(in the rows, 128 means zero)
Each run below is a few steps of one of 7 hidden systems, one row a step.
seq 1, X (10 x 18):
[[102 195 125 113 152  97 127 131 117 119 105 112 118 197  77 161 122 135]
 [179 104 116 124  93 156 138 121 183 113  83 111 159 129 134  83 111 158]
 [ 91  87 166 126 103 131 104 131  87 169 179 179 141  98 148 143  96 137]
 [ 99 157 124 116 193 101 105  81 117 141 129  70  96 152 124 119 162 130]
 [167 111  91  93  87 154 177 113 184  99 115 151 110 136 107 129 148 101]
 [ 74 124 153 201 114 134 142 157 125 137 117 171 140 100 179 143 100 132]
 [150 119 138 103 184 109  86 148  73 115 131  82 140 130 152  97 164  91]
 [146 146  70 105 108 132 135 136 147  83 169 146 122 159  62 171 128 145]
 [132 173 155 179  82 113 135 125 156 149  92 110 139  77 149 113  89 150]
 [141  91 186  76 144 119 110 130  70 156 114 147 163 154 139 115 117  94]]
seq 2, Y, 10 rows:
[[139 111 105  87 158 136 136 136 105 117 132 149 146 210  62 143 121 132]
 [116 142  80 183 141 123  59 161 137 134 128 111 152 112 130 116  86 156]
 [ 95 109 152  68  95 106  88 104 129 109 170 109 124 106 175  88 142 111]
 [122 139 164 115 132 104 175 103  94 115 151 145 169 181  76 137  92 139]
 [187 124  91 179 157 130 105 108 147 141 114  99 169  96 118 102  93 139]
 [ 98 113 113 127 122 112 126  91 147  89 186 136 113  81 181 123 153  79]
 [110 177 177 130 135  95 200 117 103 117 106 108 124 158 102 114 131 102]
 [213 151  95 134 127 132 120 108 167 144  78 126 142 116 101 158 111 117]
 [127 119 123 160 123 137 124 157 131  76 153 148 128  82 195 166 165 116]
 [130 151 165  96 128 123 170 163  77 138 129  93  85 135 104 105 180 108]]
seq 3, D, 10 rows:
[[116 125  65  83 152 128  89 154 119 114 147 135 108 180  81 140 142 102]
 [136 200 121 129  79  98  87 127 158 144 123  92 103  82 121 137 114 140]
 [141 117 210 124  92 120 157 142  75 152 136 145 167 115 131 118  99 146]
 [137  77 105  86 170 141 106 103 116 109 157 130 160 193 101 127 129 162]
 [121 144  94 132 142 109  81  74 172 125 141  71 105  86 158 100 143 125]
 [106 140 190 155 109 102 180  97 118 142 123 157 138  91 161 130 108  77]
 [151  92 120 110 154 149 144 139 131  98  84 174 171 199 122 156 119 112]
 [159 124  53 141 136 141  76 162 157  91 135 102 121  98 147 124 155 124]
 [101 176 150 185 128  99 141 157  82 148 155 125 111  76 128 136 119 100]
 [162 139 148 108 143 133 160 128  99 165  93 149 139 183  60 154 109 130]]
seq 4, J:
[[110  96 117 128 114 153 162 148 143 119 103 125 157 184  98  60  96 159]
 [130  73  83 118 120 146  53 145 142 140 148 139 133  91 165 101 119 118]
 [ 53 136 158 106 114 106 123 137 117  82 153 156 120 149 178 157 145 112]
 [142 134 142  95 127 103 143 130 112  83 127  79 174 169 106  58 117 125]
 [151 125  87 147 110 109  74 108 155 126 150 145 173  86 132 129  67 109]
 [103 123 183 128 149 110 117  72 120 110 146 136 143 124 193 174 144 148]
 [179 142 132  98 136 109 184 102 110  78 164  93 138 137  91 113 158 105]
 [125 160  86 190 142 110 129  84 161 157 131 116 132  94 101 116  79 116]
 [149 123 176 123 147 129 117  81 135 173  82 131 110 101 186 161 155 115]
 [168 130 126 143 145 145 212 150 107  92 127 150 123 141 101 159 168  98]]
seq 5, Y, 10 rows:
[[ 95  81 137 113 123 154  94 160 136  86 113 142 148 160 195 124 144 159]
 [110 107 114  83 159 128 108 168  75 124 152 116 129 187  87  98 139 120]
 [100 158  98 138 115 107  60 127 136 161 147 120 139 132  88 129  67 163]
 [111  96 163 104  92 118  95  95 146 109 146 118 172 112 184  87 101 157]
 [133  87 140 108 165 116 164  92  90 101 175 138 175 166 102 104 117 107]
 [132 159  81 189 171 104 124  94 138 139 138  95 142 112  93 109  90 119]
 [116 145 124 124  96 100 123  76 182  98 130 111 126  84 178 104 126  86]
 [144 148 172 112 129  99 195 114 109  74 114 141 158 158 132 148 139  80]
 [213 169 101 161 165 123 133 140 119 122 100  99 140 116  90 155 138 119]
 [142 151 105 142  88 130 114 149 149 109 161 125  93  52 159 155 161 115]]
seq 6, G, 10 rows:
[[ 69 160 150 188 165  92 109 114  98 153 137 110 143 115 140 119  90 132]
 [175  92 163  54 123 126  90 124 101 113 137 138 147 126 163 149 160 108]
 [130 162  89 159 119 118 167 115 154  77 156 143 150 154  78 163 100 153]
 [130  93 132 151 162 127  76 124 107 160 127  87 161 104 156  59 106 140]
 [196 131 141  95 117 122 160 101 121 137 131 160 120 102 110 178 145  70]
 [106 150 117 150 157 126 144  96 170  97  86  95 147 190 125 121 119 182]
 [169  78 107 135 112 160 108 185 121 148 107 137 145  89 146  78 121  98]
 [127 177 141 154 164 111 179 114 101 156 118 134  93 133  92 177 146  97]
 [124 120 144  75 120 141  96 140 145 115  82  85 130 182 146  95 150 181]
 [140 119 107 159  71 157 158 181 130 145 144 180 123  92  99 138  99 120]]
seq 7, Z:
[[105 121 103 134 139 145 186 102 140 179 125 126  76 139  75  94 133 111]
 [103  89 136 125 119 171 140 132 154 190  74 143  80 119 162  96 149 119]
 [ 91 127 148  71 121 131 111 175 108 134  93 122  84 157 152 110 174  91]
 [ 90 167 105 124 108 118  82 203 109 149 111 107 105 141 101 101 112 120]
 [123 122 135 113  82 132  53 171 114 171 135 154 139 107 133 148  90 158]
 [ 89 117 157  83 122 100  65 112 101 112 171 137 168 159 143 143 100 154]
 [115 116  75 118 130 107  90  94 145  93 191 110 163 138 101  94  90 132]
 [110 104  85 154 115 133 119  76 170 118 194 159 123  81 143 150 114 125]
 [102 130 144 143 144 102 136  63 155  94 131 129 135 102 200 134 139  82]
 [149 160  95 139 132 107 158 129 162  61  97 123 138 128 138 127 138  54]]
seq 8, X (10 x 18):
[[ 90 107 155  89 124  94  71 129  82 123 177 121 155 120 157  93 109 103]
 [111 156  81  94 151  95  90  66 161 102 152 114 124 165  98 152 119 118]
 [150 140 141 130  79 122 158  71 195 102 109 138 139  99 161 139 117 120]
 [ 99 100 181 150 144 108 156 108  90 121 142 167 171 120 174 125 104  85]
 [152 115  86 146 218 119 114  95 112  97 156 106 150 143 125 139 149 107]
 [197 152 102 142 104 133 166 118 149  99 156 136 117  84 101 178 149 125]
 [136 168 185 181 120 110 183 153  90 148  96 137 150 112 122 138  99 118]
 [182  92 129 129 190 144 121 147  82 147  98 110 170 164 106 104 124 135]
 [163 107  97 126 119 165 123 130 128 149 178 131 109 117  81 159 139 202]
 [109 169 166 142  97 125 157 125 120 195 115 103  74  92 110 112 132 143]]
seq 9, V:
[[ 89 158 101 109 143 100  77 158  91 105 192 103  98 127 116 140 155 118]
 [ 91 193 155 110  62  95 131 115 153 137 116 113 115 138 103 127  93 156]
 [143  78 175  87 111 136 131 115 123 140  90 155 183 166 143 102  94 127]
 [107  70 108 115 184 133 101  89 117  99 184 139 143 145 160 138 152 126]
 [103 169  88 133 122  92 133  94 141 111 189  95 102 100  92 105 125  98]
 [114 158 138 144  91 112 147 122 148 165  84 170 142 132 101 135  57  92]
 [176  84 133 127 154 150 125  89 159 117  80 157 168 138 175 154 130 121]
 [175 105  89 142 161 130 123 132 102  84 200 119 138  89 130 139 162 111]
 [112 197 112 187 126 104 124 139 118 157 148 108 108  96  89 147 100 145]
 [176 146 166 115 108 140 141 117 143 190  48 129 123 133 108 140 112 139]]
seq 10, J (10 x 18):
[[139 131  86 178 134 117  88 107 179 116 109 121 159  86 169 115  94 110]
 [127 129 198 136 140 106 131 115  91 116 136 136 140  92 198 160 154 105]
 [167 161 128 124 167  99 168 126  85  91 145 107 152 162  72 139 136 102]
 [159 175  94 175 137 115  97 100 163 153 112  91 133 102 100 138  94 163]
 [150 122 185 126 106 140 138  97 125 179 121 153 105  81 161 181 145 143]
 [142 105 124 125 166 155 201 124  99 124 144 147 109 169  78 149 163 123]
 [124 146  58 157 147 147 115 138 162 157 110  85  81 120  95  93 140 139]
 [100 134 163 129  79 142 121 154 141 184  79 158  87  93 168 137 130 106]
 [127  85 151 114 149 156 164 181  85 120  98 166 149 190 121 130 139 118]
 [135 127  57 140 142 144  79 194 126  98 143  97 129 142 106 109 136 154]]
seq 11, G, 10 rows:
[[137 153  75 156 191 102 117 131 128  76 119 106 148 149 122 127 132  75]
 [179 170 142 117 131  93  85 163 105 119  81  92 166 126 128 111 109  93]
 [179 147 178 138 124 122 152 149  94 136  90 155 179 151 106 175  95 141]
 [170  88 127 140 172 166 136 142 100 133 126 121 156 167 101 135 138 201]
 [191 113  97 122 123 157 152 129 126 161 150  97 103 103  68  96 145 151]
 [123 141 149 128 115 133 167  69 160 196  93 108  91 121 103  99 118 138]
 [115  83 131 117 111 173 148 111 180 154  69 157 100 133 173 120 148 129]
 [ 88 123  84 168 135 157 169 171 150 108 113 146  78 127 145 127 169  99]
 [ 66 159 129 116 132 111 109 180 102 132 113  94  82 137 139  89 155  90]
 [ 95 166 166  84  70 110  95 176 106 137 121 158 112 138 129 168 119 119]]
seq 12, D:
[[ 45 160 104 126 132  98 109 135 143 111 124 111  91 137 149 100 134  74]
 [126 155 146  97  68 111 123 148 136 158  91 175 120 121 119 147  92  69]
 [162 125 149  98  89 134  95 181 111  90 128 152 171 152 133 171 118 168]
 [139 119 111 115 146 113  70 163  82 110 178  76 153 121 120  80 129 142]
 [114 157 129 128 142  85 107  65 110 171 182 117 125 101  90 132  92 112]
 [171 142 184 113 133 111 143  55 145 145  86 122 159 138 137 154 110 145]
 [171  63 124 134 141 152 156 105 145  77 133 125 179 124 168  91 141 135]
 [ 78 106  81 187 188 126 116 119 132 109 150 138 131 119 164 122 130  95]
 [136 169 118 143 153 113 138 127 131 154  77 144  91 116 129 163 143  45]
 [184 157 126 144  86 144 180 171 144  97  95 154 140 129 100 167 126 132]]
seq 13, Z, 10 rows:
[[142 160  94 148  93  98 101 117 175  99 123 119 153  83 144 108  89  90]
 [129 129 128 151 105 126 135 141 140  75 143 189 156 114 165 196 120 110]
 [152 155 136 166 176 101 117 120 117  64 121  87 177 128 168 140 139 138]
 [215 163 111 137 116 116 161 118 131  93 148 118 149 100  85 161 129 119]
 [138 131 161 195 145 139 197 102 120 132 124 153 152 125 127 169 113 165]
 [200  92 151 119 172 146 166  94 124 119  95  99 154 140 139 105 161 128]
 [144 141 113 123 143 149 204 128 123 128 130 120  81 158  68 140 172 130]
 [125 117 152 171 134 161 168 140 124 195  84 108  94 105 131  84 138 152]
 [150 100 167  65 125 149 131 148  99 177  85 144 100 149 128 127 159  96]
 [ 69 146 126 109 134 135 121 171 113 151  98 108  98 195  91 104 130 155]]
seq 14, V (10 x 18):
[[174 113 103  70 119 142  88 111 125 151 176 132  98 117  92 171 154 150]
 [103 128 171 167  92 131 184 107 120 147 174 131 123  83 134 113 116 167]
 [126 117 134 148 185 133 161 122 108 168  71 110 133 169 105  78 118 105]
 [119  94  74  97 133 167 111 132 161 144 125 166  74 139 129 165 169 108]
 [117 137 131 161  80 130 169 145 154  84 147 116 118  69 171  99 146 119]
 [126 158 137 159 159 108 119 191  86 121  77 119 163 156 124 112 103  93]
 [145 143 110  84 127 135  59 131 152 126 104 130 112 157 135 192 148 163]
 [157 120 169 100  68 124 137 130 114 100 186 107 144  84 142 112 140 163]
 [ 82 130 163 158 169 109 134 136  68 152 139 118 160 162 110 103  93 150]
 [115 123 102  74 150 134  99  73 160 165 108 113  87 171 103 133 143 133]]

Which system made each of these runs?
seq 15, 2 rows:
[[ 99 122 178 154 170 107  89 100  86 146 150 106 151 107 181 128 124 154]
 [180 163 135  65 120  96 132 109 110  95 151 120 128 140  93 170 153  91]]
  J
seq 16 (2 x 18):
[[117  85  81 167 179 154 131 144  97 122 192 153 121 118 119 146 148 127]
 [140 164 114  87 140  95 101  97 122 123 163  55  96 111 105  98 161 115]]
  G
seq 17 (2 x 18):
[[ 92  91 124 167 146 159 141 100 167 153  85 157 144 163 145 125  95 174]
 [105  72  87 116 176 150 109 127 149 109  97 122 132 166 162  79 147  97]]
  Y
seq 18 (2 x 18):
[[ 67 141  75 116 142 103 117  80 173  91 149 113 114 161 119 106 122 102]
 [113 121  82 160  86 139 126 134 182 111 139 136 108  65 164 105 127 101]]
  Z
seq 19, 2 rows:
[[140 135 150  98 103 126  72 147 101 159 141 107 153 148  95 127  95 201]
 [108 101 193  84 127 125 114  76 100 180 153 121 121 129 143 124 134 169]]
  V
seq 20, 2 rows:
[[140 134 144 167  78 134 152 153 127 171 127 147 107  47 142 116 116  98]
 [132 111 189 115 134 139 160  86 118 173 112 151  96 108 164 164 165 121]]
  Y
seq 21 (2 x 18):
[[178 149 147 154 136 123 163 151 108 154  64 153 151 130 102 144  99  76]
 [169 138 112 144 160 135  84 112 142 132 121 118 108  86 167 189 169 137]]
  Y
seq 22, 2 rows:
[[ 97  99 144 150  79 142 142 150 143 117 118 195 171 135 155 140  77 136]
 [148  84 151 119 202 133 105 124  79 147 110 101 149 143 156  97 153 115]]
  Y
seq 23 (2 x 18):
[[ 93 147 138 118 138 114 151 146  99 177 107 119  81 129 105  89 135  59]
 [133 111  83 123 149 164 109 163 162 118  61 150 120 185 131 153 142 131]]
  X
seq 24:
[[ 92 110 150 152 137 148 174 126 117 176 103 136 132 173  92  97  94 170]
 [146  65 103 125 156 175  96 121 136 191 113 118 102 109 142  91 149 141]]
  X
seq 25, 2 rows:
[[123 112 176  84 101 143 129 111 156 162  52 123 123 151 159  95 129 135]
 [161  64  96 133 121 166 159 173 123  91 137 181 160 130 130 124 129  94]]
  J
seq 26, 2 rows:
[[123 132 137 145 123 153  91 190 116 111 120 121 121 123 170 167 162 192]
 [116 139 163  92  81 124 138 180  71 133 180 125 113 132  88 123 134 153]]
  J
seq 27:
[[181  89 107  78 153 134  92 103 116 122 172 105 116 101 139 124 178 104]
 [ 82 162 132 170 110 110 169 136 103 122 196 144 107 101 101 152 119 134]]
  V
seq 28 (2 x 18):
[[102 116 133 124 104 112 128 157 129 100 113 148 145 106 176  85 117  41]
 [142 170 170  97 171  85 116  98  85 131 120 116 134 160 118 178 140 104]]
  Y
seq 29, 2 rows:
[[111 112 100 140 106 135 141  71 203 133  97 167 132 124 147 130  94 101]
 [111 114 104 185 176 136 127 133 148 108  90 131 124 108 196 123 154  88]]
  G
seq 30, 2 rows:
[[ 90 132 103 143 119 142  97 155 107 176 179 122  89 118  88 130 118 186]
 [ 94 125 144  54  85 138 101 115 147 173 116 139  79 158 117 138 137 148]]
  J
seq 31, 2 rows:
[[130 127  87 130 114 173 153 168 140 150 126 145  86 160  66 152 142 177]
 [ 99 131 137 147 112 149 126 142 126 186 133  85  74  94 129  84 147 178]]
  G
seq 32, 2 rows:
[[127 146 166 146 109  96 140  48 137 142 165 135 157  90 133 144  84 142]
 [170  98 145 156 148 135 197  73 144  99 126 110 161 113 147  94 137 128]]
  Y
seq 33, 2 rows:
[[131 118 168 106  96 123 121 115  84 175 195 161 111  78 122 163 129 129]
 [106 139 162 168 156 126 204  80 131 130 116 105 135 155 116 112 124 168]]
  V
seq 34:
[[115 101 138 157 102 154 133 196 111 173  97 158 115  89 155  95 119  92]
 [121 136 148  89 155 123  65 160  97 146  87 140 121 166 151 175 147 117]]
  Z
seq 35:
[[147 123 106 140 110 144  93  88 168 192 134 108 103  81 117 116 109 172]
 [102 125 195  82 104 129 149 106 113 183 113 151  84 128 143 147 150 114]]
  X
seq 36:
[[166 156  96 184 128 136 135 175 120 128 138  90 109  64 121 111 148 127]
 [111 141 149 177 142 134 179 143  81 178 147 149 114 127  80 151 112 148]]
  D
